In the rows, zero is written as 128.
Families of rows that turns and mirrors carry onto each other, the same ones carrying the whole set onto itself: the rest of each named row's family, in list order
5 families of 6 rows
Loda: [136 123 155 140 159 134 126 143 138 127 122 111 141 120 119 156 158 137
 127 132 120 108]
toza: [128 167 114 160 133 103 160 147  91 119 146 127 120 118 151 136 119 141
 108  98 110 160]
mip: [135 173 122 161 127 108 160 131 104 117 135 129 131 124 156 135 123 144
 107 104 100 173]
Febap: [145 150 147 156 147 120 122 152 113 124 129 127 141 138  95 132 108 109
 171 116 118 140]
bofip: [132 157 127 100 106  94 129 110 103 121 137 147 155 131 160 134 129 152
 125 115 131 131]
Zufik: [142 147 142 150 143 118 126 148 124 122 106 121 147 144 105 133 100 114
 169 127 109 142]
Paru: [ 98 137 147 124  96 117 130 122 102 143 163 140 133 165 122 143 123 131
 127 128  91 131]
Kobel: [101 141 135 126  92 120 130 116  98 140 166 142 122 165 123 142 122 130
 139 124  94 135]
fomit: [128 167 123 169 133 114 167 138  88 127 131 132 128 123 146 135 121 130
 110 104  96 164]
nidom: [142 145 155 156 139 123 121 152 122 118 128 124 148 144  97 133 103 108
 161 108 116 145]
gedeg: [131 131 163 143 148 144 121 143 138 129 141 127 134 120 108 153 164 137
 126 125 121 112]
Tov: [152 142 144 153 148 117 118 156 115 118 115 116 140 136 119 121 100 107
 164 119 113 145]
sutu: [128 134 112 143 142 105 134 131 108 135 108 134 129  91 144  96 128 132
 145 105  85 125]
Fose: [125 134 107 145 145 105 136 123 114 135 106 150 124  89 156 110 144 131
 136 113  90 127]
vov: [134 128 165 138 139 138 133 141 135 134 139 116 138 125 113 166 147 143
 124 120 123  99]
puror: [ 92 131 150 125 104 126 130 127  99 145 168 133 132 164 127 142 129 128
 132 121  94 121]
fune: [131 142 134  98 100 106 115 110 105 111 131 143 144 135 153 132 139 155
 122 121 135 119]
Fubu: [ 93 136 148 131  95 138 119 116  98 135 163 142 136 155 119 144 138 125
 128 122  94 133]
lidal: [126 144 131 104  99  97 128 115  96 111 132 143 149 134 152 141 144 141
 111 119 145 129]
bilup: [130 147 129 103 107  83 124 118  99 121 135 135 137 139 156 138 131 154
 117 119 140 121]
bub: [148 140 137 158 140 123 120 143 112 124 114 129 138 136  98 127 110 101
 168 116 124 138]
piva: [117 164 122 157 128 116 162 126  87 125 141 128 116 122 150 130 131 137
 101 106 113 169]
zagi: [131 169 122 164 125 112 165 136  92 125 130 132 127 119 144 137 123 140
 113  96  99 171]
Muve: [ 91 133 147 133  96 131 119 121 115 127 158 138 124 168 124 143 136 126
 147 129  95 129]
rutol: [128 133 113 149 135 111 138 124 113 138  92 145 142  96 146 106 138 136
 149 114  80 135]
sedi: [130 127 153 140 158 138 124 140 139 128 127 116 130 127 117 154 150 145
 133 140 119 106]
zemop: [134 128 110 156 141 107 139 126 121 138 107 154 138  91 131 108 140 124
 140 116  77 126]
Rivu: [127 142 134 102 101 107 118 111  98 112 127 146 147 136 159 139 140 147
 111 124 136 127]
pubal: [121 135 103 146 142 107 130 132 114 129 108 142 128  87 149 104 144 130
 139 107  88 128]
Nula: [134 127 161 147 150 140 128 137 146 131 135 123 135 130 125 163 152 146
 137 139 109 111]

Same family as Loda: Kobel, fomit, nidom, Fose, fune
Same family as Nula: mip, sutu, puror, lidal, bub
Same family as bofip: Tov, vov, piva, Muve, zemop
Same family as Paru: Febap, zagi, sedi, Rivu, pubal

Families of rows that turns and mirrors carry onto each other, the same ones carrying the whole set onto itself: the rest of each named row's family, in list order
4 families of 8 rows
kivaz: [118 180 175 117 115 147 147  99 151 159]
Lebo: [119 174 173 122 104 152 143  91 174 154]
Zeza: [ 97 147 122 122 120 184 117 104 133 127]
sesi: [121 166 156 131  88 126 139  76 172 127]
vaga: [105 121 123 129 110 153 111 104 148 153]
Vibu: [116 132 135 108 100 144 136 140 141 140]
rigal: [101 164 121 121 148 140 123  92 150 105]
delid: [108 122 128 136  95 163 118 118 154 132]
Moniv: [115 165 164 119 129 143 156  86 163 161]
vepin: [ 98 149 122 134 141 168 111  91 146 138]
gino: [115 172 130 122 108 125 138  85 167  95]
sasiv: [114 139 148  93  89 149 136 128 146 147]
voti: [114 151 162 137 110 119 144  71 156 138]
rom: [106 162 133 124 105 132 129  75 139  94]
liteb: [102 155 111 136 126 176 128  91 134 130]
Mifo: [106 178 112 120 130 147 132  87 141 106]
dugin: [ 98 161 118 117 124 158 122  93 135  96]
vovu: [106 125 120 136 101 163 125 112 134 143]
gema: [117 157 146  90 131 141 154 120 164 155]
Fudob: [118 165 158  98 121 148 148 135 149 149]
suf: [118 168 159 101 118 160 142 126 174 147]
Ramo: [120 172 163 132  95 122 134  75 148 140]
tasub: [111 173 161 129  99 134 144  63 145 121]
Pozo: [105 172 116 128 131 162 135  88 161 101]
bavaz: [118 167 164  86 106 143 153 117 153 145]
Tuduz: [117 129 128  98 108 132 129 127 157 148]
roz: [104 129 134 115  97 173 119 116 138 149]
baso: [111 153 138 126 122 108 134  82 153 103]
tuf: [116 175 132 122 105 113 132  80 146 106]
lizi: [101 146 121 146 119 181 124  94 154 124]
Kebu: [115 182 171 110 109 146 157  83 152 142]
rabo: [116 137 141 105 104 150 130 141 165 130]

Same family as tasub: Zeza, sasiv, rom, dugin, bavaz, roz, Kebu
Same family as baso: vaga, rigal, Moniv, vepin, voti, gema, Tuduz

